One turn or mirror swaps these rows in pairs. Which row does each one swap with?
kasa: [-15 -15   0 -18  21   0  24  34   2 -16   1  -1 -12   6  -4  20  16 -14]
vum: [  2 -17  20 -17  23 -16  -8  26   2   2  -1   1   8  -3 -22  17 -10 -15]
Nop: [ -8 -19  14 -21   5  -1   6   9   9 -10   8   6  -3   9 -27  25  -8   2]
pofum: [-22 -17  22  -3  36  -7  -2  -4   8  -5  20   8  -5 -12  -2  21 -20  -2]
Bez: [ -5  -9  -3  -4  51  -6  11   3   3  -6  21  -3  -1 -10   7   2  -4  -3]
Bip: [ -6 -13   1  17  21   0   7  30  16  -5   5 -16  -7  13 -12  20  -6 -15]
kamiz: [ -2   7   0  -8  31  -3  28  30  13   8  11 -16   2  -5 -20   9  10  -3]
duta: [-25 -16   0  -8  38  -4  13  20  27  -9   0  10 -13   4 -10   9  12 -20]
fuz: [-18 -25  12 -13  26   2  24  15  10  -9   3  -4 -20   9 -17  14  31  -2]
tumak: [ -2 -21  22   0   6  -3  -6  -3  10 -11  12 -10  -4 -19  -1  15  -5 -10]
diza: [ 10 -13  18  -6  18  -4  -1  11  -6  -9  -3 -13   4  10  -4  27  -3   8]
rutu: [-18  -9  26   3  25   1  25   6 -13  -5  11   8 -11   3 -17   1 -15   2]
gider: [-29  -8   2  -8  26  -1   8   4   4   5  -4  -1  13 -22 -20   6  10  16]
zop: [ -5 -29   5  10  32  -5  18  19   8  -7  23  15 -13 -13 -11  10   7 -23]
Mok: [-16  -1  14 -10  22   4   7  17  19 -13  14  27   9 -19  -8  12   7 -19]
rek: [-12 -23  35  -3  48  -6  21   6   7   7  16   7  10  -6 -18  16   4   0]
rem: [-11 -12  28   3  23  -3   6  17   3   1 -27  -3   3  -9 -23  16   1   1]
vedif: [-14  -6  14  -7  45  12  30  25   9  -7   2 -10 -18  -7  -8   0   5  -5]
sot: [-14 -12   5   7  33  -1  16   0  -6 -11  10 -17  -5 -21   7   3  12  -3]
luze: [-27 -20 -13  -3  23   8  14  15  -2   8  22  -9  -7  -6 -10  15  14  -9]
luvo: [ -5  -7  18  -1  17 -10  -9  10   2 -10  26   0 -27 -12  -2   8  -7  -1]
Derab: [ -5   2  27  -3  35  -6  16  18   5   8  -5   7   4  -1 -18  34  -8 -16]
labep: [-19 -16   5 -12  31  -7  25  24  26   1   6  10  -8 -15 -25  -1   1 -17]
duvuv: [ 12  -9  11  -6  23  16   3  24   3   7  13   4   5  -7 -16  16 -13 -16]
felo: [ -7 -11  -1 -19  34  -8  -1   5 -10   9  16  -9  -2 -29  -4  12   7  -5]
dum: [-13 -14  33   2  34 -19  -2  18  18  -1  10  -3   0 -11 -12  -4  10  14]
dafo: [  3 -23  25   4  22  -6  12   2  21   5   1  -1   1 -19 -15   0  18  11]
gati: [-27 -32   7 -11  27  11   3  25  -2   5   4 -11   8   0 -21  28  -1  -4]
fibi: [-15 -17  10 -15  20 -11   3  38  15  -3   9 -15  -9  -1 -10   2  22  -4]
Nebu: [ -8 -10  25  -5   1  -4  13  11  16  -4 -16  -5  -3 -18 -22  17   0  -6]
lilav: [-16 -15   9  -9  40   2   8  16   9   2  29  -7  -2 -31  -3  -3   0 -13]
Kese: [ -1 -19  27 -10  27 -11  14  26   6  14  -8  -2  -4   3 -20  27 -12   5]
deni: [-22  -4   0  -8  22  -8  22  -4  14   9   3 -11   2   0   9  25   8  -5]
Rez: [-18 -10  25  10  48   1   5  13   9  -5 -12  -5   0 -19  -9   0   9  10]
Zareg: [ -3  -9  16  16  13  -1   0  10   0  10  14  -2  -4   0 -18  27 -17  -7]
zaz: [-11  -8  24   7  18   1  17   8  10 -24  12   0   0   4   2  21  24 -14]
vev: [-21 -17   7  -2  35  -5  -5   0  20 -21  -5  18  -2  -3  -1  15   2 -15]
Fuda: [-17 -13  -1 -19  45   3  13  31   4  -4  24   1  -4  11  -3  11   6   3]
pigo: [ -8  -1   0  14  18  -8   7   5  21 -17   6  13  -9   5 -16   4 -10  -5]
Rasi: [ -6 -24   4 -15  10  18   4  21  16   7  18 -13 -11  -3  -6  15  18   3]
Dimez: [-10 -10   9 -12  24 -15  -3   9   6 -25   6  10  14 -12  -4   8  12 -20]
Zupe: [-16 -11  22  -6  19   0  -6  -3  -4 -14  12  -6  -4 -11   4  19  -6  16]
kul: [-15 -18  28   5  14  -2   5  16   6   9   5  -3   3 -29  -4  36  13   2]
vizug: [ -9 -17  23 -19  24   3   7  -3  14  -5 -12   0  -6  -1  -8  33  -8 -10]

Swapped with labep: Nebu
Swapped with gider: pigo
Swapped with rek: zaz
Swapped with Zupe: Bez
Swapped with Fuda: diza
Swapped with dafo: Mok

